The rows of A fall into a few groups, and each row is roughly a mix of its group's hidden directions; some rows fit no group.
A, 153 rows:
[[ -9   6   1  12 -14  29 -23   4   7  37  15]
 [ 17 -13  24   0  -7   0   9 -39  18   9 -19]
 [ 12  -2  18 -12  15 -18 -20  -5  12 -40  14]
 [  8  29 -32  -9 -14 -18   0  -5  16  -4 -24]
 [ 34  -8  -5  16  -8 -13 -12  18  -6  -6 -33]
 [ -2   0  36   5 -19   1  -4   1  39  -7  10]
 [ 41 -19  -5 -17 -24  18   8  11  -1   4   0]
 [-12 -30   3  -3  -2   6  13  -2  35  30   6]
 [  2 -18 -26   0 -33 -24  -7   1   5  20 -17]
 [  0  42  -8 -32  12   6  -2  -8   6 -17  -6]
 [  9  -5  28  11  -1 -30   6   5 -23 -14 -27]
 [ -4   9  11   6   3  13 -46  22  18  -8   5]
 [ 31   2 -12  14 -12   6   7  -5   3  16 -40]
 [  5   8 -50  -5  -5  -1  -8 -24 -10  -8   4]
 [ 21  12 -26  13  17  12  11  13  -3  23 -27]
 [-26   7 -19  -3  24 -19 -25  24  -1 -13   6]
 [ 10  -6  30 -15 -16  27 -15  -6  26   7  14]
 [ 14 -20  10  -6  11  16 -30 -18   7 -22  24]
 [-16   1   9  27 -31   7 -19  16  18  -3 -20]
 [ -7  40  -7  20 -10   9 -10  10  14 -12 -24]
 [ -5  -1   3 -32  16 -28  -6  15   9 -30  -7]
 [-36  20 -10 -23 -10   3   4 -13 -16   6  23]
 [-10 -19  14  21  17 -22   2  -6 -27  25 -13]
 [  7   8  19  -3  -7  31 -14 -12  33   7 -23]
 [-10  -8  -1  26   2  12  16  -9  18 -34 -25]
 [-21 -26 -12  25  19   4 -24 -12 -20   6  -4]
 [  4   2 -15 -19   8  14  24  22  16 -32  13]
 [  3   8 -30  12 -36  23  -6  12  -8   1  14]
 [  7  22 -31  27  10   1   1 -13  25 -10 -16]
 [  4 -10  21   4 -26  17 -13  27  27  13  10]
 [-20   0  20 -10  14  12  -1 -11  -4  -9  44]
 [-23  24   7  11  24 -27   1   9  -6 -12 -24]
 [-15 -10  -5 -20  35 -20  11  -9  24 -12 -10]
 [-25  22  10   2 -21  25  15  14 -11  24   3]
 [ 24   1   5  13   3   0 -12  13  -8  33  34]
 [  7   2  -4  47 -20 -10 -17 -10   3  13  -6]
 [ 16  15   6   6  23 -23   7 -13  28 -12  26]
 [  2  13  -3   3 -37  14  22  -2  18 -16 -23]
 [ 34   4  24 -21  15 -18   8 -17  18   3  -5]
 [  3  20 -21   7   2  29  28  -7   6  28  -6]
 [  9  -9   7  23  37 -26   4  -2 -21   2 -14]
 [ -6   2  29   5 -11  44 -11  10   5  10 -10]
 [ 19  11 -10  28  13  22 -13  -3  -1  24  26]
 [ 19 -17 -29  -4  10  24   6 -23  20  12  -9]
 [-19   0  23 -23  -4 -12 -10  15 -20 -19 -28]
 [ 31 -27   8 -25 -18  -3 -15  -1  17  -1 -17]
 [ 24  11  -9   1  -7  -9 -40 -15  16   8  19]
 [-11   6  28 -37 -11  13  -4  14  11  17  13]
 [  1 -36  -7   1 -21  -5   5 -34  -7  16  11]
 [-18  12  12  -2  -1 -19   8 -37  21 -21 -11]
 [-11 -29  -6 -13  -5  41 -13   3  -6 -11  16]
 [  5  28  18   2  -9   1  13   6 -15   8 -41]
 [-19  -4 -27 -20  18   6 -16  20   7   5  29]
 [-21 -25  16 -17 -21  -1  -6 -12 -13  12  30]
 [  8  -7  37   1   6  -7  11  18 -26 -13  24]
 [-17  -5 -22   2 -28 -31 -11 -10  -3 -11 -23]
 [-13 -16 -20 -13   5  34  16  -1   6  10  29]
 [  8  29  -2  16   9  24  -7   8  -1  26 -27]
 [  2   6   1  19  -1 -24   2  39  19  20  11]
 [ -1   5  -6   2 -16  17  -9  10 -36  36  10]
 [  1  21   1  29  10  15   1  32   8   7 -25]
 [ 24   5  -7  -4   9 -46 -18 -12  -7   7   2]
 [ 16  23   1  29 -28  12 -10   2  -4 -19 -21]
 [-10  40   2 -17 -10  -4 -27  14  10  15   3]
 [-30   2 -29   5 -32   4   4  18 -10 -12   3]
 [ -7  34  13 -18  28 -18 -10  13  11  -6  15]
 [ 24  22  23  -5  28  -3  13 -16  21  -9  10]
 [ 15  15  20  20  -8 -13 -34 -24  -4 -12  -2]
 [-21   3  14  26  10 -14  14   9   8  22  31]
 [ -5 -17  15  11  16  11 -15 -30  16  12  30]
 [ 27  -7  27 -20  18 -10 -20   0  -8 -17 -19]
 [-25 -39   0 -13   0  20 -12  13   1 -16  12]
 [ -3  18  13 -28  -6  38  -1  -5 -19 -17  -5]
 [-34 -15  -1   4   3 -13   1   0  16 -27  30]
 [-16   7  38  -2  15  24   7 -11  19 -17   7]
 [ 33 -13  -9 -13 -11 -38  10  12  -5   3   7]
 [ 10  -6   0  41 -23  -8 -22 -15 -11  -9 -12]
 [-12 -36  -4  -9  18  19  -9  -4 -25   4 -22]
 [ -2   5 -11  22 -25  37   8 -11  17  18  -1]
 [ 23  15 -15 -14 -10  12 -17 -11   0  23  33]
 [ 34   1  11 -20 -10 -11   1  -3 -15  36   5]
 [-17   0 -31  22   4  -4   5   7   2 -29 -28]
 [-22  33   8 -24   8  -2 -30   8   1 -10  -7]
 [ -4 -10  25  22 -12 -11  -7   6 -25  23 -26]
 [  0  22   8  42 -21  14  -8 -17  10  -4   3]
 [  5 -16  31  -4 -25  25 -11  17  21   1   5]
 [  9  18 -33  -1  -1  21 -15 -28  11  -4 -18]
 [ -9  -7  13 -11  -8  24 -14 -10  25 -20  33]
 [-18 -25   6  12 -31  -1  -7  20  21   4 -20]
 [  5 -15  27  36   0 -13  -9 -24 -15   7  -8]
 [ 25  -6   4  -4  20  16   9 -25  28  21 -14]
 [-20 -24   3  13 -26   2  -4  33  15 -14   9]
 [ -6 -17  19  23 -15  22 -29 -12 -12  12 -17]
 [  7  -6 -17  35   1 -13  13  -5  -3  31  22]
 [  6  10  20 -10  34 -20   7  -6  12 -31  -5]
 [ 13 -22  41   5   1  15   3 -15  -4  16  20]
 [ -4   4   8 -37  16 -25 -18 -16 -11  -8  18]
 [ 13 -15 -12  -8  -6 -34  14  12 -33   1  14]
 [-18  19  11  -8 -10   1  31  24 -28   6  -4]
 [ 28  30   0   0  26  14   6  -9 -18   7 -20]
 [ 38   9   4 -17  12 -13  13  12  13  14  25]
 [  4  19  10  -1 -28   7  32   3 -10   8 -29]
 [  1   9 -17 -15  12  19  -5 -31 -13 -24  26]
 [ -3  16   1 -31   1  12  -6  38   8 -17  14]
 [ 25   0  -7  -4  -2   7  41 -12  16 -23  -8]
 [  3 -27  15  14 -10  12  -9 -29   3  34   4]
 [-20 -28 -16   1  23 -15  26 -22   8   0  -5]
 [ 34   9 -26 -14   7  -6   5 -24 -11 -12 -18]
 [ -6  -5   1  18   9 -24 -17 -20  21  -5  35]
 [ 14  19 -23   7   7 -15   3  13 -30  28  13]
 [-16  16 -20  -4   4  31 -15 -29 -11   0  18]
 [-34   8  -9  10  -3  25  -7 -14   0  32  13]
 [  6 -11 -26  15  -7 -26  11  26   2 -21 -20]
 [ 30   8  16 -23  14  19   2 -29  -5 -15  -3]
 [  9  11 -32   6  -5  17  12 -24  14 -16 -26]
 [-15  33   3 -33   2  16  12  -9  16 -15  -8]
 [-23 -28   2  -8   4  -7   9 -23 -11  19  30]
 [ -2   9   8 -35  16 -15  -4   4 -19  21  28]
 [ -9  -9   5  27  -1 -13 -31 -33  13 -11   3]
 [ 21  21  37   1  17  16   3  10   7  18 -11]
 [  0  -8 -38  14 -25   1 -19  16 -14  13  -9]
 [ -3  14  -6  21 -31  20 -18   7  11  30   3]
 [ -3  16   1   4 -11  30 -19   7  -4  33  24]
 [-22   4  29  24 -18 -15 -22 -15  -3 -12  -6]
 [ -9 -31  20  -9  15  17  -8  10  16 -30   7]
 [ 21 -18 -29  19 -19 -16 -15  20  -6  -1 -14]
 [ 27  -2  35 -24  12  -7  11 -16 -14  11  -1]
 [-41   7   7  -1   1   5  30  15  18 -11   7]
 [ -9  -4  16  -5  33 -31   6 -13  -1 -27   9]
 [ 18   5  30  10  -9   6   1  22  -7  16  33]
 [ -5   2 -29  16 -17  33  20  10  11  -4  16]
 [  2 -11   0 -47  31   0  -3 -10  -5  -3   3]
 [-23  23  -4 -24  24  -2  15  18   8  15 -19]
 [ 38  18 -21  -7   2 -25  19  -3  -7   2   8]
 [ -1  15  -4  16 -47   4   7  -2  -9  -1 -24]
 [ 49  13 -11  -9   1  -6   9   2  -1 -22  -7]
 [ 25  -1  12  25  11 -10 -29  23 -10   6  18]
 [-28  10  -6 -26  -2 -10 -12  -4   9 -22 -32]
 [ 20   3  22   4 -29  -5  -2  -3   5  -6 -40]
 [-18  10  -2  -3  10 -21  -7 -16  22  23  33]
 [-27  24  -6  25  26 -11  -9 -11   5 -19  10]
 [ -6   5  -1 -38  14  -8  11  -8  12 -30 -21]
 [ 15 -16  11 -24  14  19 -27 -23 -13   3  14]
 [  5 -24   7 -21  15  12  -2  13  -8   7  41]
 [  5 -12  38   8  17  -2 -28 -24  10  -4   4]
 [ 24   2  14 -16  36   0  14 -10  22  -4  16]
 [  6 -13 -10  48 -22  12  -4  -1  -3  -3 -13]
 [  7   8  22  -2  27 -14 -14  22  24 -24   0]
 [-31  10 -11  12 -29 -16 -12  -7 -21  19  -4]
 [-22  22 -26  21  -5   7 -20 -16 -21   9  -6]
 [ 18  15  -8  12  16 -11   7 -23  23   8  33]
 [  9   5 -24  -7   0 -33  20  19  -9  21 -18]
 [-14  10 -22  -4  38 -26 -17  -9   8  -6  -8]]

In each list below, one row fits none of the groups, and each other row fits one group, some only roughly. Which row is it?
  k_104: [ -6 -20   6   4   8  21   9  23  -2  30  31]
  k_923: [-29  11 -12 -18   0  -9 -27  14  15 -26  11]
  k_270: [  1  -3  -8 -32 -15  21 -18   4 -24 -27   3]
  k_389: [  5  31 -26  22 -26  14  19   4   1  -1  -4]
  k_969: [  8  20   5   3   7 -13  -4  -2  19  -9 -47]
  k_164: [  4  24 -18 -24  -9 -11 -17   5  13 -20 -30]
  k_343: [ -1 -16 -28   7 -32   0 -10   6  21 -14 -23]
  k_182: [ -3  -1 -37   3 -39  11  13 -10 -10   7  -2]
  k_310: [ -5 -10  -4  10  17 -23  24 -31 -18 -18  11]
  k_54: [ 10  -9 -25 -14  -5 -32   3  -6  -5  -9  34]
  k_917: [-17 -33  -4   1 -13 -18  17   3 -19 -22 -20]
  k_623: [-11 -25  23  -1  -6 -10   8  15  23 -34   4]
  k_220: [-10   7   8  23   5   4   0  44  -9   3  24]
  k_820: [  1 -24  34 -26  19   8 -10   8   1 -15 -14]
 : k_104
  k_349: [-14  -6 -34   2 -24   3 -21  -2 -21  -6  24]
  k_651: [-10  18  16  14  28   7   3  21  17 -13  28]
  k_758: [ -8  -4 -19  17  -8   7  -6  13  34 -32 -15]
  k_92: [ 11  34 -30  -2 -24  13  10 -14 -13   8  -4]
  k_197: [-29  13 -28  -7  11  10   2  -7 -20  26 -14]
  k_26: [  2  16  25  15  -4  11 -22  35  -6   1 -21]
  k_277: [-13  -6 -10 -41  10   2 -11  28  11  -2  18]
  k_236: [-28  14  39   0 -10   8  14  13   3 -19   7]
  k_799: [ -5  18  32  -6  26  -4 -10  29  -3 -10 -15]
  k_933: [ -5  11   2  10  34   3  13  -3  13 -38 -14]
  k_927: [  1   2   3 -23  15  12  10  34 -11  -8  32]
 : k_197
  k_409: [-23 -19  22   1 -22  26  18  -1 -23  -1   5]
  k_547: [ -4  -2  10 -10  13 -25  -1 -14  29   0  38]
  k_961: [ -1 -35   8 -26  13 -30   9 -11  -6   9  -8]
  k_303: [-15   7  18 -18  25   0  -7   0   9 -18 -38]
  k_415: [-20  -2 -12  29   7  33 -25 -13   3   7   1]
  k_545: [-23   6   4  30  -7  16  17  -2  23  23  16]
  k_837: [-41   9 -16 -19 -14  13  14   9 -20   2   3]
  k_377: [ 16   1 -28 -14 -17  -8 -10 -31 -17  21  -8]
  k_262: [ 21   9 -29 -25  15 -33  -2  -1   1   4  -9]
  k_331: [-20  19   8   9  17  33  -8   0  16 -18  22]
  k_617: [-26   3  21   9  -1 -18 -19 -23  17   4 -27]
 : k_303
  k_782: [-10  -1  -1 -43  -3  -9  -5  10  19 -28  11]
  k_638: [-14 -10   9   9  22  22 -11 -23  -5 -12  34]
  k_878: [ 28   5   2   2  17 -35 -10   1  18 -21  14]
  k_502: [ 38  -4  15  10 -20   9 -17  -3  15  -3 -25]
  k_432: [-24 -38 -12  10   8   3   9 -23  -4  -5 -21]
  k_952: [  4  -3  -4 -13  12  -7  18 -25   3 -27  37]
  k_466: [ 15 -10   9 -22 -16  16  -5 -18 -37  12  11]
  k_291: [ 14   8 -26  11  12 -37 -21   1 -19   7   5]
  k_29: [  5  18  28  -9  15 -18  31  12   3 -17  16]
  k_725: [ 16  12  -7  -6  28 -23  21   4 -27 -11  19]
  k_871: [ 19  10 -25 -28 -19  11  26   4   4 -17   8]
 : k_638
  k_198: [ 44 -13 -13  20  -6  -3  19   2  18   3   0]
  k_615: [-27  14 -29 -18  -6 -17 -10  23   7  -6 -16]
  k_154: [ 36 -11 -13  28 -19   1  14   4   0 -16 -13]
  k_582: [ -2 -19   5   5   1   5  16  25   3 -45  -2]
  k_344: [-22  13   0 -10   4 -17 -19  -9 -15  15  39]
  k_938: [  0 -19 -14  -9 -18  22 -27  -8 -29  18   4]
  k_748: [ -2 -20 -17  -3  31  11   1  -2  -6  39  10]
  k_839: [-13   0  15 -40 -18   8   4 -16  27  -2   3]
  k_824: [ 17  11 -10 -10 -22  14  33 -11   8  12 -27]
  k_556: [-18  -1  32  17   5  17  -3 -24   7  29  -1]
 : k_344
  k_45: [-12  23 -24 -23 -22   5   8  18  12 -24  -1]
  k_75: [-34   6 -11  23 -20 -24   5  15  11 -15   5]
  k_865: [-12 -16  34  -7 -18 -13   1  12  18  14  25]
  k_484: [ 29 -31 -19  -2  -1   3   7  11 -26   2  19]
  k_657: [-40  12   5 -15  17   5 -18   5  19   0  18]
  k_540: [ 23   7   8   8  -5  15  -4  13  31  -3 -37]
  k_420: [-25 -20  19   4  -5  10   4  21  -9 -24  28]
  k_65: [ 21  -3 -11  -5  17   3  -4   6  20 -39  23]
  k_947: [ 24 -10 -10  14 -28  10  -9  -3 -32  20   5]
  k_350: [-29 -22 -22   2   0 -14  11  25  17 -11  15]
  k_449: [ -5   2  29 -25  11 -15 -24  23 -19  -3  11]
  k_437: [-25  13  -5   9   0  16 -16  -3  28   7  34]
  k_97: [ 20   0  23 -13   2 -25  -8 -25 -14 -10 -26]
  k_256: [ -9 -33  -2 -21   9   6 -28  -8 -17  15  17]
  k_235: [ -3  10 -13 -15 -17  17  24  31 -18  -3  21]
 : k_97
  k_365: [-18 -26  31   5  -6 -14  10  15  20 -15 -15]
  k_372: [  5  16   8  -5  38  16 -24   3  24 -16   1]
  k_609: [  0  34 -26 -14   1   0 -24  27   8   1   7]
  k_875: [-19  -3  -3   9 -20  41   7   2 -17  20 -11]
  k_2: [ -1   9  15  -4  20 -25 -22  12 -23 -30  -7]
  k_460: [ 12  -8   7   7 -17  -5 -13  21 -21   2 -42]
  k_77: [-16   6 -11 -13  -3  14 -21 -14  17  -1  42]
  k_532: [ 14 -33 -11  24  -2  33   2 -17   0  11   1]
  k_700: [-28 -18  21 -19 -33   9  -1   6  -9  14  -3]
  k_23: [-23  -5 -19 -20 -17  15 -24   8  11  -2  29]
  k_183: [-10  11 -28  26 -27 -26   4  18   1  -7  -8]
  k_499: [ 33 -23   3  16  -2   3  24 -15 -16  22  -2]
 : k_609
  k_211: [-11   4 -22  -1 -23  21 -34  -8  -1   3 -25]
  k_752: [-38   9  10  -2 -25  27  -2  -4  -8  18  -2]
  k_608: [ 16   0 -16  -6 -19  -9 -25  12 -12 -39   0]
  k_60: [12 15 23 -6 10 31 -9 36  4  8  0]
  k_239: [  5 -18 -27  -7   5  31  -7  -1  35 -10   4]
  k_147: [-16  28  31   8  -1 -27  -3  -5  -4  11 -21]
  k_160: [ 27 -17  -6  17   6   4   8   6 -28  29 -19]
  k_17: [ 32 -23  -4 -10  34 -10   2 -15  16  -3  -4]
  k_624: [  1 -18  11 -12   8  -8 -35 -29 -10  13  20]
  k_34: [ 15   2  29 -22  23   0   9   0  -8  16 -30]
  k_271: [ -6   6  14  12  19  29  -1  13  21 -34  -7]
  k_629: [-15  16   7  26   1   8  31  -1  12  31 -10]
 : k_239
  k_907: [ -6  16  -3 -10 -20 -15 -20  26 -17   5  32]
  k_689: [-14  13  24   8  27   9   3  16  23  -3  29]
  k_12: [ 30 -19  10  -8  15  34 -14  -6  -8   9 -15]
  k_673: [-13  10  36   9  27   5  16 -10   3  23 -12]
  k_7: [  1  32 -27  17  31   9   0 -13 -10  -4  -7]
  k_333: [  8  11 -29  -9   7 -12  -5 -23 -32  23   1]
  k_779: [ -6  17  18  17  38  -9  16  -1   1   6 -25]
  k_442: [-32  17   7 -23  -1   7 -15  -3  35   2   2]
  k_325: [-24  -6   1 -16   2 -18 -29   2   3 -28  25]
  k_683: [  9   0  14  30 -18   4 -29  -6   7  17 -27]
 : k_907
  k_894: [-25  18  17 -20 -12  10  -6  22  13  25 -15]
  k_739: [ 16 -19 -41 -20   9  -9   8   7  -7  -8  20]
  k_86: [ 20 -18  -6   3 -10 -32  15   7  -7  -8 -34]
  k_180: [ 14 -25   9   3  20 -37 -14  18  -1  10  12]
  k_775: [ -2 -19   6  -1 -39   4 -13   8   8  31 -12]
  k_570: [ 18  -1  16 -15 -21  41 -12 -17   4  -1  -9]
  k_250: [ 10  12  10   4 -30  36 -18  -8  22   4   2]
  k_347: [  4 -28   1  29   1   8 -18  -2  -9 -22 -29]
  k_454: [  6  -3 -17  11   3  -7 -18 -14 -29  35 -17]
  k_394: [-34   6  18  21  -2 -25   6 -24  -3  -3 -16]
  k_452: [  9  -9 -42  -3 -19  -5  -9   4   1 -20  25]
  k_386: [ 30 -13 -24 -17 -28  -9  -9 -11  17  -2  -9]
 : k_454
